A single turn carries every row of the set below to another of its rows. Some are shown first; where does it send the rows asked next?
Q804: [-2.03 -0.54  1.80  0.11  0.69 -0.54  1.03 -3.04 -1.39  0.77 -0.50  1.47
 -1.86  0.24 -0.23  1.54  0.77 -0.57  1.67  2.28 -0.49  0.22 -0.14]
Q822: [ 0.93 -0.75 -2.52  3.03  0.38 -1.70  0.31 -0.59  0.24  1.25  0.09 -0.71
 -0.80 -0.59  0.23 -3.15 -0.03 -2.07  1.34  1.28 -0.52 -0.02 -1.18]
Q502: [-0.75 -1.62 -0.38 -2.32 -1.16 -1.18 -2.30  0.28 -0.91  1.72  1.26  1.98
  1.94  1.28  1.06  0.28  0.58  0.85  0.56 -1.19  1.07 -0.79  0.88]
Q620: [-0.03  0.18 -1.13 -1.20  0.03 -2.10  0.94  2.21 -0.57 -0.41 -1.02  3.70
  0.78 -0.26  0.72 -1.45  0.92  1.57  1.30  0.20  0.63 -0.46  2.18]
Q473: [-1.61 -0.34 -2.12 -2.83  0.08 -0.37 -0.91  2.04  0.34  1.12  0.38 -0.96
 -3.62 -0.23 -1.52 -0.40  0.74 -2.59  0.31  1.01  0.77 -0.03 -0.56]
Q899: [-1.13  1.79 -1.28 -1.55 -0.88 -2.53  0.79  0.50 -0.13  0.22 -0.59  2.89
 -3.36 -0.30  0.12 -0.30 -0.34  3.00  0.62  2.28  0.44  0.41  0.45]
Q597: [-1.91 -0.95  1.47  0.45 -0.11 -0.26  0.30 -3.69 -0.59  0.72  0.85  0.76
 -1.55 -0.38 -1.53  2.06  0.86 -0.56  0.54  1.08  0.66 -0.03 -0.43]
Q955: [ 0.68 -1.03 -3.01  2.68 -0.48 -2.31  0.60 -0.87 -0.47  1.27  0.23  0.07
 -0.89 -0.39  0.04 -3.16  0.13 -2.73  1.37  1.02  0.14 -0.43  0.14]
Q947: [ 0.19  1.93 -0.45 -1.11 -0.29 -2.33  1.04  0.01 -0.79  0.91 -0.27 -2.85
  1.20  0.71 -0.33  2.40  1.17  0.34  0.51  1.12 -0.81 -0.70  0.47]
Q373: [-0.49 -1.33  1.46  0.10 -1.02 -1.19 -0.89 -1.52 -1.94  0.90 -0.88  0.23
 -2.38  2.06 -1.03  1.77 -1.01 -0.42  2.30  2.69 -1.30  0.23  0.18]
Q749: [-0.42 -0.88 -0.41  1.72 -0.88 -0.84  0.03 -0.97  1.22 -0.99  2.72  0.16
 -0.50 -1.13  0.20 -1.11 -0.62 -3.77  1.08 -0.31  0.95  0.91 -0.53]
Q152: [ 0.92 -0.77 -2.51  3.07  0.26 -1.67  0.05 -0.52  0.32  1.44  0.13 -0.80
 -0.75 -0.51 -0.11 -3.08  0.04 -2.22  1.06  1.01 -0.36 -0.20 -1.03]
Q453: [-0.82 -0.01  0.32  1.66 -0.56 -1.60 -0.72  1.17  0.34  0.44  0.72  0.54
 -0.97  0.50  0.43 -1.43 -0.09 -4.91  1.54  0.45 -0.03  0.15  1.21]
Q414: [-0.82 -1.39 -0.12 -2.65 -0.35 -1.26 -1.36  0.44 -1.66  1.36  0.27  2.64
  1.67  1.54  2.38 -0.18  0.39  1.28  1.70 -0.05  0.06 -0.26  0.70]
Q91: [-0.55 -1.14  0.50 -2.03  0.00 -0.75 -2.67  1.37 -0.66  2.08  0.19  1.45
  1.72  1.71  1.57  0.11  0.56  1.22  0.81 -0.46 -0.20 -0.49  0.10]
Q141: [-1.26 -1.22 -3.08 -3.04 -1.01 -0.51 -0.39  0.72  0.15  0.21  1.53 -0.77
 -3.50 -0.72 -1.70 -0.25  0.11 -2.22  0.41  0.57  1.60  0.25 -0.69]
Q761: [-0.35 -1.65 -0.01 -1.90 -0.35 -0.25 -2.45  0.05  0.04  1.39  1.61  1.05
  2.09  0.68  1.05  0.40  0.30  1.85  0.33 -1.13  0.61 -0.19 -0.93]
Q405: [-0.91  1.22 -1.76 -1.19 -1.77 -2.14  0.20 -0.59  0.80 -0.11  1.06  2.12
 -2.98 -1.27 -1.20  0.23 -0.38  3.18 -0.46  0.98  1.68  0.36 -0.16]
Q680: [ 0.27 -0.57 -1.75 -1.00 -0.43 -1.48  1.35  0.49  0.31 -1.46  0.77  3.28
  1.17 -1.58  0.20 -1.20  0.57  2.42  0.73 -0.60  1.58  0.00  0.87]
Q954: [ 0.06  1.54 -1.16 -1.72 -1.08 -3.00  1.96 -0.64 -1.79  0.36 -0.20 -1.85
  1.04  0.83  0.19  2.22  0.84  0.25  1.23  1.40 -0.56 -0.66  1.39]
Q492: [ 0.24  1.20 -1.42 -1.70 -1.19 -2.66  2.29 -1.46 -1.46 -0.19  0.49 -2.05
  1.24  0.22  0.16  2.33  0.64  0.68  1.10  1.11 -0.26 -0.30  0.67]
Q679: [ 0.10 -0.22 -1.45 -0.70 -1.05 -1.94 -0.22  1.83  0.36 -0.10  0.31  2.89
  1.04 -0.70 -1.07 -0.82  1.10  1.13 -0.17 -1.22  1.97 -1.07  2.32]
Q525: [ 0.18  1.30 -1.38 -1.54 -1.57 -2.84  1.47 -0.96 -1.39  0.42  0.48 -2.26
  1.20  0.55 -0.60  2.50  0.91  0.10  0.53  0.73  0.07 -0.84  1.30]
Q733: [-1.36 -0.97 -2.62 -2.95  0.24  0.20  0.35  0.30  0.75 -0.18  1.48 -0.92
 -3.42 -1.40 -0.92 -0.44  0.19 -1.36  0.54  0.99  1.01  0.92 -2.18]
Q575: [ 0.27  1.79 -0.52 -1.34  0.06 -2.16  1.81 -0.52 -0.90  0.37 -0.22 -2.61
  1.23  0.41  0.35  2.29  0.89  0.96  1.03  1.53 -1.06 -0.19 -0.18]
Q678: [-0.26 -1.92  1.01  0.10 -1.16 -0.70 -0.20 -2.99 -1.36 -0.10  0.47  0.05
 -1.99  0.91 -1.08  1.91 -1.44  0.43  2.11  2.26 -0.68  0.82 -1.09]
Q193: [ 0.65 -0.94 -2.98  2.59 -0.29 -2.26  0.82 -0.99 -0.55  1.16  0.10  0.14
 -0.90 -0.43  0.38 -3.28 -0.03 -2.49  1.62  1.25 -0.07 -0.30 -0.03]
Q745: [-1.54 -0.44 -2.48 -3.35 -0.16 -1.03 -0.10  2.06 -0.80  0.70 -0.22 -0.08
 -3.96  0.37 -0.53 -0.78  0.18 -2.56  1.45  1.86  0.29  0.23  0.09]
Q935: [-1.28 -1.12 -2.95 -3.55 -0.05 -0.41  1.20  0.34 -0.41 -0.61  0.89 -0.05
 -3.66 -0.85  0.07 -0.76 -0.29 -1.30  1.75  1.83  0.56  1.14 -1.44]
Q896: [-0.02 -0.77 -0.14  1.87 -1.40 -1.23 -1.41  0.59  1.01 -0.09  1.90 -0.53
 -0.77  0.12 -0.44 -1.00 -0.90 -4.27  1.09 -0.21  0.44  0.45  0.17]
Q643: [ 1.67 -0.79 -1.19 -0.21 -0.69 -0.84 -1.26  2.25  1.48 -0.68  0.69  0.85
  1.13 -0.69 -1.27 -0.64 -0.51  2.89  0.11 -0.75  0.59  0.06 -0.55]
Q650: [ 0.15 -1.14 -0.41  1.49 -0.49 -0.85  0.56 -0.73  0.82 -1.54  2.17  0.07
 -0.75 -0.74  1.27 -1.54 -1.58 -2.80  2.30  0.80 -0.26  1.73 -1.43]
Q592: [ 0.75 -1.01 -3.08  2.66 -0.47 -2.21  0.81 -1.19 -0.36  1.02  0.48  0.05
 -0.79 -0.58  0.13 -3.16  0.00 -2.48  1.41  0.99  0.17 -0.24 -0.14]
Q663: [-0.49  1.40 -1.13 -1.13 -0.72 -1.72  0.18  0.22  0.96 -0.13  0.17  1.60
 -3.14 -0.84 -0.39  0.00 -0.82  3.93  0.21  1.99  0.30  0.93 -1.34]
Q123: [-0.53  1.50 -1.14 -0.76 -1.60 -1.88 -1.42  0.91  1.43  0.85  0.49  0.93
 -3.07 -0.54 -2.08  0.48 -0.42  2.95 -1.04  0.84  1.12 -0.06 -0.34]
Q997: [-0.61 -0.32  0.07  1.18  0.33 -1.14  1.27 -0.21  0.16 -1.04  1.02  1.16
 -0.94 -0.41  2.16 -1.88 -0.68 -3.45  2.75  1.41 -0.67  1.40 -0.40]
Q107: [ 1.56 -0.50 -0.83 -0.69  0.38 -1.09 -0.03  2.65  0.59 -1.05 -0.57  1.67
  0.73 -0.23  0.51 -1.31 -0.74  3.31  1.52  0.69 -0.65  0.64 -0.70]
Q84: [-0.20 -0.24  0.39  1.40 -0.17 -1.57 -0.18  1.34 -0.09 -0.23  0.16  0.44
 -1.25  0.81  1.49 -1.74 -1.04 -4.01  2.74  1.52 -1.14  0.95  0.28]
Q708: [-2.17 -0.33  1.95  0.49  0.04 -0.80 -0.40 -2.23 -1.16  1.77 -0.45  0.98
 -1.88  0.72 -1.53  1.91  1.20 -1.47  0.78  1.47  0.08 -0.69  0.87]
Q566: [-1.57 -0.33 -2.11 -3.26  1.00 -0.30  0.65  1.58 -0.21  0.35 -0.21 -0.24
 -3.83 -0.38  0.22 -0.98  0.31 -1.63  1.67  2.27 -0.25  0.85 -1.34]
Q813: [ 0.31  1.57 -0.71 -1.11 -0.46 -2.04  1.34 -0.81 -0.43  0.37  0.45 -3.00
  1.43  0.04 -0.44  2.52  0.94  0.85  0.30  0.88 -0.45 -0.43 -0.26]
Q321: [ 0.93 -0.66 -2.39  2.98  0.39 -1.77  0.14 -0.33  0.15  1.48 -0.12 -0.70
 -0.88 -0.36  0.13 -3.21  0.04 -2.26  1.22  1.27 -0.62 -0.22 -0.91]
Q259: [-0.38 -1.72  1.05  0.43 -1.82 -0.93 -1.57 -2.21 -1.17  0.91  0.47 -0.49
 -1.96  1.42 -2.34  2.26 -1.02 -0.54  1.13  1.44 -0.18 -0.02 -0.07]
Q131: [-1.15  1.82 -1.29 -1.13 -1.80 -2.70 -0.87  1.14  0.31  1.16 -0.26  2.21
 -3.29 -0.03 -1.55  0.15  0.14  2.00 -0.57  1.21  1.33 -0.53  1.39]
Q415: [-0.39 -1.45  0.26 -2.29  0.45 -0.37 -1.45  0.24 -0.62  1.01  0.63  1.71
  1.87  0.96  2.54 -0.12  0.11  2.26  1.47 -0.01 -0.39  0.37 -1.13]
Q412: [ 1.43 -0.09 -0.50 -0.34 -0.26 -1.49 -1.62  3.94  0.66  0.30 -1.08  1.22
  0.65  0.62 -0.80 -0.98 -0.12  2.00  0.69  0.02 -0.31 -0.44  0.71]
Q288: [-0.71  2.06 -0.64 -1.02 -0.70 -2.33 -0.83  1.95  0.51  1.14 -1.13  1.69
 -3.48  0.35 -0.79 -0.05 -0.35  2.82  0.14  2.14 -0.11  0.04  0.20]
Q638: [-0.62 -1.95 -0.58 -2.52 -0.78 -0.76 -1.12 -0.83 -0.91  0.64  1.66  2.27
  2.02  0.57  1.98  0.06  0.10  1.88  1.10 -0.76  0.86  0.10 -0.30]

Q997 turns into Q84
Q502 turns into Q761
Q733 turns into Q935
Where do these go?
Q405 turns into Q663
Q152 turns into Q592
Q597 turns into Q678
Q525 turns into Q813
Q680 turns into Q107

A single turn carries every row of the set below to another of its rows. Some are shown first; where does it send the rows asked next?
Q823: [ 2.14 -0.20 -0.08  0.64  1.12 -0.41 -0.65 -1.25  0.13 -1.52 -2.90  3.33
  2.47  3.73 -0.38  0.34  1.57 -1.13 -0.67 -0.70  0.46 -3.21]
Q583: [ 0.82  2.87 -1.25 -0.77 -0.09 -0.92 -0.29 -3.03  1.47  1.24 -1.46  2.48
  2.24  0.35 -1.60  1.62  1.58 -1.16 -1.06 -1.52  2.36 -1.62]
Q894: [ 3.13 -3.37 -1.06 -0.56  0.69 -0.21  1.80 -1.01  2.29 -1.37 -0.48  1.40
  0.36  2.10 -2.19  0.65  0.59 -0.72 -1.99 -2.81  0.98  0.16]
Q561: [ 1.28 -0.12  0.85 -0.12  1.76 -2.97 -2.16 -0.91 -0.03 -2.32 -0.19  1.48
  0.66  2.05  1.52 -0.39  0.58 -0.09 -0.04  1.10 -0.70 -2.28]
Q139: [ 2.56 -1.33  0.57 -0.85  2.37 -0.22 -0.72 -2.82  2.20 -1.23 -1.85  2.10
  3.17  3.50 -2.80 -0.28  0.59 -2.00 -1.24 -0.62  0.84 -1.76]
Q435: [ 0.02  1.20  0.43 -3.56  0.46 -1.80 -2.46 -3.00  1.05  0.35  0.50  1.04
  1.21 -0.13 -0.40  1.81 -0.83 -2.13 -0.63  0.61  1.82 -1.60]
Q732: [ 1.21 -0.24 -0.88  0.08 -0.58  1.05  0.89 -3.48  1.64 -0.57 -2.33  0.42
  0.20 -0.69 -0.97  4.30  0.40 -0.62 -1.28 -2.11  2.14  1.38]
Q9: [ 1.38  1.39 -0.84 -1.36 -1.15 -0.77 -0.01 -2.85  0.84  1.46 -1.38  2.77
  1.66  1.12 -1.48  2.65 -0.56 -1.95 -1.58 -1.41  3.06 -1.95]
Q403: [ 0.69 -1.92  1.77 -1.89  2.69  0.17 -2.89 -1.95  1.38 -3.28  0.41  0.88
  1.84  2.32  0.51  0.85  0.47  0.37 -0.97  0.23 -0.95 -1.77]
Q67: [ 0.64 -3.00  0.71  1.48  1.90  0.29  0.14 -2.99  0.34 -2.69 -0.63  0.70
  1.00  2.11  1.36  2.58 -0.23  2.13 -1.63 -0.02 -1.20 -0.05]
Q465: [-1.09 -1.26  0.20 -2.48  1.19 -0.37 -0.73 -3.84  0.38 -0.48  0.16 -0.70
 -0.08 -1.04  0.28  3.81 -0.46 -0.70 -0.71  0.60  1.02  1.29]
Q971: [ 0.16  0.21 -2.18 -0.02  0.14  0.87  1.80 -3.37  1.27  0.86 -1.86  1.08
  1.08 -0.40 -1.12  3.56  1.90 -0.28 -1.41 -2.01  1.51  0.89]
Q969: [-0.85 -0.24 -1.08 -1.77  1.42 -0.10  0.37 -3.56  1.27 -0.43  0.20 -0.75
  0.23 -2.28  0.55  2.76  1.33 -0.12 -0.51 -0.14  0.39  1.50]
Q406: [ 0.24 -1.70  0.88  0.51  1.57 -2.33  1.43 -1.31 -0.60 -2.82  1.20  0.37
 -0.73  0.37  1.71  1.17 -0.33  1.06 -1.14  0.46 -0.02 -0.14]
Q793: [ 0.21 -1.39  1.78 -0.24  3.47 -3.33 -0.74 -3.54  0.71 -1.28 -0.92  0.99
  2.48  2.09  0.13 -0.35 -0.37 -0.09 -1.06  1.33 -0.26 -1.46]
Q337: [ 0.73 -3.53  0.19  0.11  1.76 -3.33  1.84 -1.76  0.79 -1.41  0.44  0.27
 -0.26  0.70  0.81  0.64 -0.45  1.14 -1.84 -1.02 -0.12  0.52]
Q234: [ 2.39 -2.70 -0.91  0.66  1.39  2.00  1.67 -0.67  0.83 -2.64 -2.55  2.08
  0.21  2.37 -0.26  2.04  1.74 -0.69 -1.16 -1.69  0.15 -0.29]
Q221: [ 2.48 -0.64  0.27 -1.59  1.14 -0.41 -1.40  0.20  2.48 -1.68  0.04  3.26
  1.46  3.10 -0.25  0.50  0.24 -0.55 -2.22 -1.57  0.38 -3.38]
Q910: [ 1.54 -2.59  0.02 -0.06  2.07 -0.66  0.21 -0.41  0.77 -3.48  0.29  0.34
 -1.57  0.64  1.66  1.36  0.70  0.25 -0.52  0.18 -0.93  0.56]
Q580: [-0.55  1.52  0.13 -2.86  0.27 -2.67 -2.34 -2.65  1.46  0.40 -1.16  0.51
  1.74 -0.73  0.84  1.82 -0.02 -1.57 -0.87  0.16  1.04 -1.96]
Q915: [ 1.90 -0.71 -0.72 -0.81  1.19  1.36 -0.50 -1.03  1.13 -1.19 -1.88  2.29
  2.49  4.17 -2.40  0.92  1.62 -2.40 -1.36 -0.42  0.42 -2.25]
Q429: [ 2.42 -2.83 -1.63 -0.35 -0.06  1.20  2.80 -0.04  0.96 -2.10 -0.03  1.29
 -0.29  1.55 -0.44  1.61  0.71 -0.86 -1.87 -1.72  0.34 -0.21]
Q70: [ 0.22 -1.10 -1.01 -0.28 -0.47  0.60  1.70 -3.74  0.15  0.68 -1.79  1.07
  0.38  0.15 -0.87  4.72 -0.29 -0.53 -1.62 -1.57  2.31  0.94]
Q670: [-0.26  0.44  1.75  0.07  2.80 -2.27 -1.90 -2.35 -0.39 -1.99 -0.73  1.36
  2.02  3.08 -0.10  0.47  0.68 -0.52 -0.61  1.81  0.00 -2.14]
Q3: [-0.14  2.47 -0.13 -2.58  1.20 -1.96 -1.71 -3.23  1.47 -0.03  0.73  0.65
  1.54 -1.47  0.05  0.85  0.87 -0.94 -0.28  0.33  1.23 -1.06]
Q661: [ 2.43 -1.70 -0.67  1.72  0.24 -0.27  1.61 -0.85  1.56 -1.16 -1.00  3.16
  0.56  2.94  0.65  2.18 -0.45  1.15 -2.87 -1.86  0.17 -1.65]
Q589: [ 1.45  1.93 -0.64 -0.86 -0.56 -0.22 -0.08 -3.18  1.95  0.75 -3.11  2.30
  2.43  0.18 -0.66  2.59 -0.05 -2.22 -1.51 -1.29  2.39 -2.05]
Q740: [-0.79 -0.65 -0.15 -1.93  0.16 -1.33 -1.47 -2.83  1.25 -0.78 -0.34 -1.44
 -0.47 -1.61  0.60  3.52  0.40 -0.09 -0.67 -0.76  0.75  1.32]

Q429 turns into Q915
Q732 turns into Q589
Q70 turns into Q9
Where do these go?
Q583 turns into Q3
Q793 turns into Q337
Q910 turns into Q234
Q67 turns into Q661

